In the rows, 128 means zero.
The rows of R fall into several groups, which share some directions, and each row is roughly a mix of its group's hidden directions.
R:
[[127 138 133 146 154 154 106  97 159 122 113 175 123]
 [105 152  95 160 171 152 143 120 152 128 115 126 123]
 [ 88 128 140 127  81 126 126 111  98 101 104 116 117]
 [111 113 131 161 140 148 123 104 188 146 128 124 124]
 [126 147 156 129 137 122 123  84 112 157 100 144 165]
 [119 138 139 132 173 142  99 108 133 107  82 147 132]
 [148 132 112 159 150 123 114 153 139  76 115 102 122]
 [156 128 149 105 126  97 115 130  97 143 146 169 155]
 [130 133 111 127 128 124 128 155  84  90 131  83 113]
 [ 95 130 146 114  93 134 111 112  90 109 127 146  94]
 [144 123 141 124 158 139 103 113 150 122  77 146 158]
 [125 106 138 120 175 131 131 157 163 147 160 129 147]
 [ 82 143 119 129 159 142 125 100 114  96  96 123 128]
 [132  98 144 139 128 122 136 107 151 178 163 147 145]
 [131 149 145 128 178 123 115 120 157  95  98 136 146]
 [121 141 117 161  86 161 109 111 133  95 104 125 115]
 [129 153 162 114 101 119 116  98  84 110 116 142 143]
 [117 108 152 112 133 156 105 101 119  99  83 145 136]
 [108 122  79 126 128 122 165 144 126 113 163 101 127]
 [138 130 141  96  92 114 144 138  80 126 122  95 136]
 [109  72 137  91 137 152 112 126 128 120 117 142 107]
 [126 136 155 124 118 133 109 105  89  94  84 137 141]
 [ 94 135  98 137  91 131 157 115 165 137 144 110 120]
 [131 164 117 144 136 127 130 129 111  76  94 105 146]
 [114 119 148 109 118 130  92 117  91 124 150 175 126]
 [127 118 145 121  69 134 121 115 135 168 150 142 114]
 [139  90 146 114 113 131 110 124 143 169 148 168 119]
 [107 130 151 132 122 154 114  84 158 144 123 166 142]
 [134 141 107 158 117 111 158 158 124 112 174 107 117]
 [150 104 127  76 137 127 163 140 129 158 124 112 145]
 [168 104 132 119  97 121 140 141 139 165 163 137 144]
 [132 153 105 172 147 108 146 149 158 134 161 124 127]
 [115 120 137 149 128 153  89 111 153  95 118 168 117]
 [ 94 115 136 117 162 141  99 107 134 144 120 163  97]
 [122 142 165 121 120 142 107  93  94 113  88 139 133]
 [109 134 123 137  78 126 146 112 100  89 120 111 147]
 [108 110 144  94 180 121 100 112 133 139 104 136 129]
 [131 110 123 107 101 112 136 138 116 192 145 138 115]
 [108 129 118 116 110 128 119 134  75  85 129 131  97]
 [106 109 132 104 128 159  94 104 134 131 119 165  97]
 [ 97 163 104 128 135 128 157 133 115 121 122  76 126]
 [120  99 140  98 128 124 115 115  78 154  94 126 121]
 [ 89 108  96 100 123 132 128 118 130 163 111 125  92]
 [ 93  94 138  90 139 141 108 105 111 137 105 150 116]
 [106 102 148 120 142 131 113 109 154 160 150 174 125]
 [136 141  91 119 125 100 152 161 106 115 119  85 123]
 [141 123 146 156 129 102  96 124 170 143 123 168 124]
 [115  94 143 143 153 147 140  95 159 164 129 138 150]
 [137 122 123 127 186 108 132 164 146 120 142 113 153]
 [117 115 112 139 124 130 109 131 100  71 130 165 112]
 [134 131 145 124  83 130  96 111  95 114 123 169 121]
 [ 96 118 151 149 168 130 106 128 164 127 149 142 153]
 [137 139 100 146 121 127 135 149 124  62 114 112 138]
 [126 104 136 110 144 143 114  99 159 172 123 161 145]
 [169 121 140 151 100 120 131 150 159 153 164 139 130]
 [ 98  99  98 119 139 148 123 153 116 148 156 101  99]
 [147 157  99 108 128 116 165 143 127 120 130  79 119]
 [168 125 127 131 155  99 131 173 141 107 150 121 148]
 [119 131  89 129 164 116 150 152 136  98 115  93 144]
 [134 142 125 139 172 125 123 145 138  67 118 121 135]
 [119 115 144 129  66 130 129 104 103 132 135 147 100]
 [ 81 100 123 100 160 148 114 114 132 125 111 136 102]
 [133 163 126 146 169 113  97 132 149 130  87 142 129]
 [129 109 104 144 147 132 142 170 164 148 166 132 125]
 [124 106 113 142 182 140 128 145 169 113 148 131 138]
 [125 105 139 126 185 135 110 122 169 117 127 148 139]
 [124 166 112 152  76 142 142 106 120 108 122 123 111]
 [122 113 145 128 164 123 131 152 103  81 100 104 120]
 [124 103 139 103  90 135 142 125 109 159 172 127 109]
 [144 121 118 151 159 124 128 127 167 159 157 163 143]
 [157 120 107 131  82 124 156 155 122 141 158 109 111]
 [136  93 131 121 163 108 134 138 142 173 163 120 137]
 [143 135 132 134 183 122 121 138 160  88 112 134 144]
 [103 145 118 114 117 161 150 108 130 177 139 121 157]
 [141 134 103 125  97 119 134 146 134 194 125 129 127]
 [119 149 130 112 127 116 155 128  87 128 127  71 132]
 [152 144 106 175 107 114 148 133 138 115 154  95 118]
 [142 108 152 112 173 124 118 106 155 129 108 152 159]
 [110 142 144 115  97 125 112 116  73 107 119 110 105]
 [ 93 152 136 100  94 148 129 106 101 151 128 155 130]
 [144 129 108 124 157 155 155 111 180 152 130 137 122]
 [115 115  93 121  82 131 147 130 149 155 144 124  95]
 [ 95 138 120 162 130 148 108 119 178 155 132 140 125]
 [138 121 135 112  98 111 116 132 109 169 148 177 133]
 [135 113 114 150 135 115 141 144 171 165 170 141 129]
 [142 141 120 108  85 109 139 144  81 115 118 103 116]
 [124 102 142  99 136 160 105  99 101 113 123 166 119]
 [121 116  81 123 132 117 139 154 153 150 147 109  89]
 [105 107 162 134 143 136 112 121 169 142 164 145 149]
 [115 123 119 104  81 130 152 109 108 160 161 115 130]
 [160 105 133  89 153 114 130 173 141 132 144 139 143]
 [103 152 144 168 132 133 104 110 104  94 107 145 144]
 [132  92 159 100 153 135 140 130 126 174 154 125 120]
 [155 125 102 133 123  88 137 163 111 116 136  88 114]
 [124 123  93 144 132 121 129 138 184 158 153 146 129]
 [130 146 117 126 169 113 155 147 126 131 137  77 150]
 [149 139 147 154 166 104 126 140 120  97 131 105 165]
 [117 158 119 117  96 134 144 130  73 132 141 100 140]
 [ 95 142  96 163 157 115 104 149 128 114 133 116  98]
 [134 152 116 120  88 123 108 144  76 121 110 110 113]
 [155  81 133 107  89 110 123 141 116 153 143 134 116]
 [120 159 110 164 173 116 120 125 152  95 122 118 128]
 [164 139 135 108  79 140 135  91 128 123 110 148 117]
 [111 152 101 119  97 122 134 156  95 147 122  96 101]
 [102 121 161 103 124 122 112 100 122 160 138 173 127]
 [160 107 123 154 145 132 111 157 146  87 134 162 126]
 [136 149 129 126 111 134 115 126  90  75  98 106 121]
 [ 74 148 137 130 109 146 112 106  97 129 138 106 111]
 [112 136 112 137  90  84  97 139 122 140 113 160 115]
 [ 99 102 114 105 157 155 149 139 144 115 134  90 107]
 [127  79 136 106  81 129 133 134 120 143 158 141 118]
 [157  87 144  99 144 132 137 137 155 159 142 147 146]
 [106 105 143 121 163 150  98 106 150 131 103 161 118]
 [160 110 146 117  99 109 127 125 100 160 152 158 147]
 [128 107 125  90  79 131 141 116 106 160 121 117 108]
 [ 93 143 149 133 106 126 145  92 150 174 123 121 121]
 [138 126 131 125 169 125 133 130 166 184 142 128 135]
 [112 175  97 147 106 141 154 105 137 108 113 112 117]
 [ 93 174  98 146 139 133 147 128 128 104 115 100 127]
 [136 113 146  99 185 117 107 133 134 102 117 151 132]
 [155 114  92 151 153 130 134 168 137 105 146 101 137]
 [123 117 145 129 167 106  95 173 104 114 140 127 139]
 [104 129 150 121 153 142 103 109 148  93 115 172 120]
 [143 151 122 155 180 132 116 116 143 100 102 149 136]
 [173 121 133 104  94 130 156 140  93 143 129 107 128]
 [141  94 140  81 113 112 118 101 113 145  95 139 126]
 [142 138  97 143  70 131 141 139 123 127 143 126  92]
 [ 94 127 106 145 142  87 118 163 142 104 142 105 136]
 [113 168 153 158 102 123 118 118 139 119  88 104 128]
 [147 119 131 138 180 110 111 147 149 121 152 153 156]
 [135 142 113 110 128 107 169 148 110 165 136  89 141]
 [125 121 136 123 136 148 136  99 161 171 137 158 163]]
One row of each group comes first, with its name. Which group is each row after those in?
[145 146 105 147 106 140 139 141 113  83 104  89 123] : M
[ 95 135 135 102 145 148 112  94 107 114  83 127 127] : Y
[137 130 109 115  69 119 159 139 111 132 138  99 116] : B

[141 101 130 138 131 142 126 112 176 154 132 173 142] : M
[107 109 139 116  72 129 115 128  94 148 142 123 104] : B
[128 106 149 102  83 146 112 113  89 112 125 145 112] : Y
[133 116 117 115 181 122 148 146 167 155 135 129 144] : M
[130 138 130 131 188  98 120 154 161 134 133 135 141] : M
[123 113 116  86 103 164 147  99 108 141 156 120 133] : Y
[125 163  91 143 119 118 134 140  93 101 102 106 106] : B
[126 110 113 158  95 151 113 128 126 147 135 170  94] : B
[157 117 146  90  83 123 130 131 105 145 110 107 147] : Y
[138  96 136 135 122 141 144 147 174 152 169 120 116] : Y
[116 147 119 158 160 132  97 128 162 102 129 164 120] : B
